Where one turn sends some rows of the set: a few examples, then the rows asked
nos: [-19  15 -14 -11   0 -11   1  -8   9  -4  14   0  -2 -11  -8   7   8  -5
 -15 -24   6  -8   1]
sen: [-13  22 -20 -12   7   7   0  19   3   8  13  -6  -1   2  -4   6   2  -5
  15  11  16  16  -6]
simav: [ -3   7  -9 -18   1   0  22   5   3  16   4 -23 -10   2  -9   0  -2   4
  -1  23   2   6   1]
vaki: [ 16   8 -18 -23   8  -7   3  -9  -2   8  -7  -2 -12   8 -15  -8 -14  -8
  -6   8  -5   4   0]
paken: [ -2   2   2  -1  -6   3 -13 -12  -5  -4   0  -5  10   7 -11  -5  -6   6
  10 -14  14   4 -14]
rivus: [ -7  19 -14 -16  -2  -4  19   7   5  14   8 -25 -11  -1 -10   7  -4   5
  -3  21   5   6   9]
Kugak: [ -2   1  -7  -7   5  12 -14   1   1   5  -2  -8   2  12  -4   8   1 -34
   8   9  -1  -5  -7]
vozom: [  1  -5  -5 -12  10  16  -9   0   7   6  -6 -10  -3   1   3   4  -3 -31
   2   3   5 -14  -4]
Gunup: [-12  11 -17 -14  -1  -6  -3  -9   6  -6  12  -5  -3 -13  -2   0   4  -4
 -13 -30  12  -8  -7]
defe: [ -7   9  -4 -15   1  -2  22  10   4  17   5 -23  -7   0  -9   3  -4   9
  -2  17   3   7   0]
tefas: [ -7  12 -25   7 -10  -6  -2  -6   6  -6  19  -4  -2   1   1 -16  10  -4
  -5  -9   4 -13   2]
Dobo: [-11   1   0   5  -6  -8   6  -4   3  -5   9  -7  11   1  -4 -11   3  -3
 -16 -17  -3 -10 -13]
vabef: [  3   8 -17 -16   2  13 -15   0   5   7   2  -2   2   7  -2   9   2 -35
   9   6   1  -3  -6]
Mabam: [-14   1  -1   0  -3 -11  11   0   8   2  13   5   9  -1  -5  -5   9   0
 -15 -17  -6  -9  -8]
runi: [ 12   9 -13 -18   9  -8   1 -10  -5   5 -10  -8 -12   9 -17  -6 -16 -10
  -9   9  -6   4   2]
miba: [ -4  17 -16 -23   1  -1  17   0   4  12   4 -27 -13  -2  -9   8  -3   1
  -3  21   6   6   6]
pim: [ -4   6  -8  -5   3  -7  25  -2   4   8   2 -16  19  -4 -11  14  -8  -1
   0  -5   6   1  24]
rine: [ -8   1 -13  -7  13  -2  21  -2   3  11   5 -16   4  -5  -7   9  -5   5
   9  -9  15   0  25]
Robi: [  0  12  -8 -29   0  -1  23   3   6  16   2 -21  -5  -4 -10   8  -4   2
  -7  17   2  10  -3]
nuga: [  5   2  -9 -10   2  14  -8   0   8   3  -4  -9   3   2   2   6  -4 -35
  -2   8   1 -14  -1]
zov: [  0  -1  -7 -18   8  15 -13   2   2   9  -3  -3   1   7  -3   9   0 -31
  10   1   3  -2 -13]
lol: [-16  12 -23 -10   4 -12   3  -5   6  -3  18  -6  -3  -2 -12  12   6 -12
 -11 -27   3  -6   6]
datak: [  7  -1 -13 -18   4  17  -7   2  10   6  -2  -3   0  -1   5   3  -2 -31
   3   3   4 -13  -4]
Silal: [ -1   2   2  -2  -5   5  -5  -9  -8   4   3  -3  12   5  -9  -7  -2   6
  15 -12  23  -2 -13]
Vomap: [-17   8 -18   8  -2 -10   2  -4   7  -2  19   0  -8   1  -3  -9  14   0
  -4  -9   2 -14   7]
Vako: [ 12   4 -14 -21  13  -6   1  -9  -5   7  -9  -6 -17   7 -14  -8 -15  -6
  -3   6  -2   4  -1]
Des: [-14   0 -23   9   3 -10   7   1   4   1  21  -3  -7  10  -8  -7  12  -6
   0 -13  -2 -10   7]
zipo: [  6  21 -14 -15 -16   2  -6 -13  -1   2   8   3  19   0 -10   2  -3  -3
   9 -12  22  -1  -7]
bul: [-19  21  -4 -11  10   3   0  17  -1   5   4 -16   5   0 -11  17  -4  -9
   4   6  14  18 -12]
fipo: [ -4  17 -12 -27  -1  -2  21   8   7  17   6 -20  -7  -7  -9  10  -4   6
  -5  12   6   9   1]
Dusi: [  5  15 -16 -14 -13   2 -15 -14   1  -3   8   4  10   1  -9  -2  -4   2
  11 -16  17   5  -8]
paga: [-10  23  -9  -2  -1   1   5  21   3   7  10  -8  13   8  -7   8  -1 -10
   6  18   4  17  -9]
Zolu: [  1   3 -17  -7   2  -3  27   3   7  15   9  -6  14  -3  -5   3  -3   4
   9  -3   6   0  22]
Gagi: [  2  16 -11   7 -16  -1 -15 -16  -3  -9   7  -7  12  11 -11  -5  -4  -2
   8  -2  10   1  -1]
vob: [ -1  18  -8   7 -12   0 -12 -16  -8  -6   5 -12  12   9 -12  -1  -4  -5
  10  -1  20  -6   3]
Vod: [-11  -2  -7  -4   1 -13  16   3   6   4  15   2  11   5 -11   2   7  -6
 -12 -24  -8  -4  -8]

tefas goes to Gunup
Mabam goes to Vomap
zov goes to Kugak
Where do these go?
Silal goes to vob
lol goes to Vod
simav goes to miba
Zolu goes to rine
nuga goes to datak
vaki goes to Vako
rivus goes to fipo
paken goes to Gagi
sen goes to bul

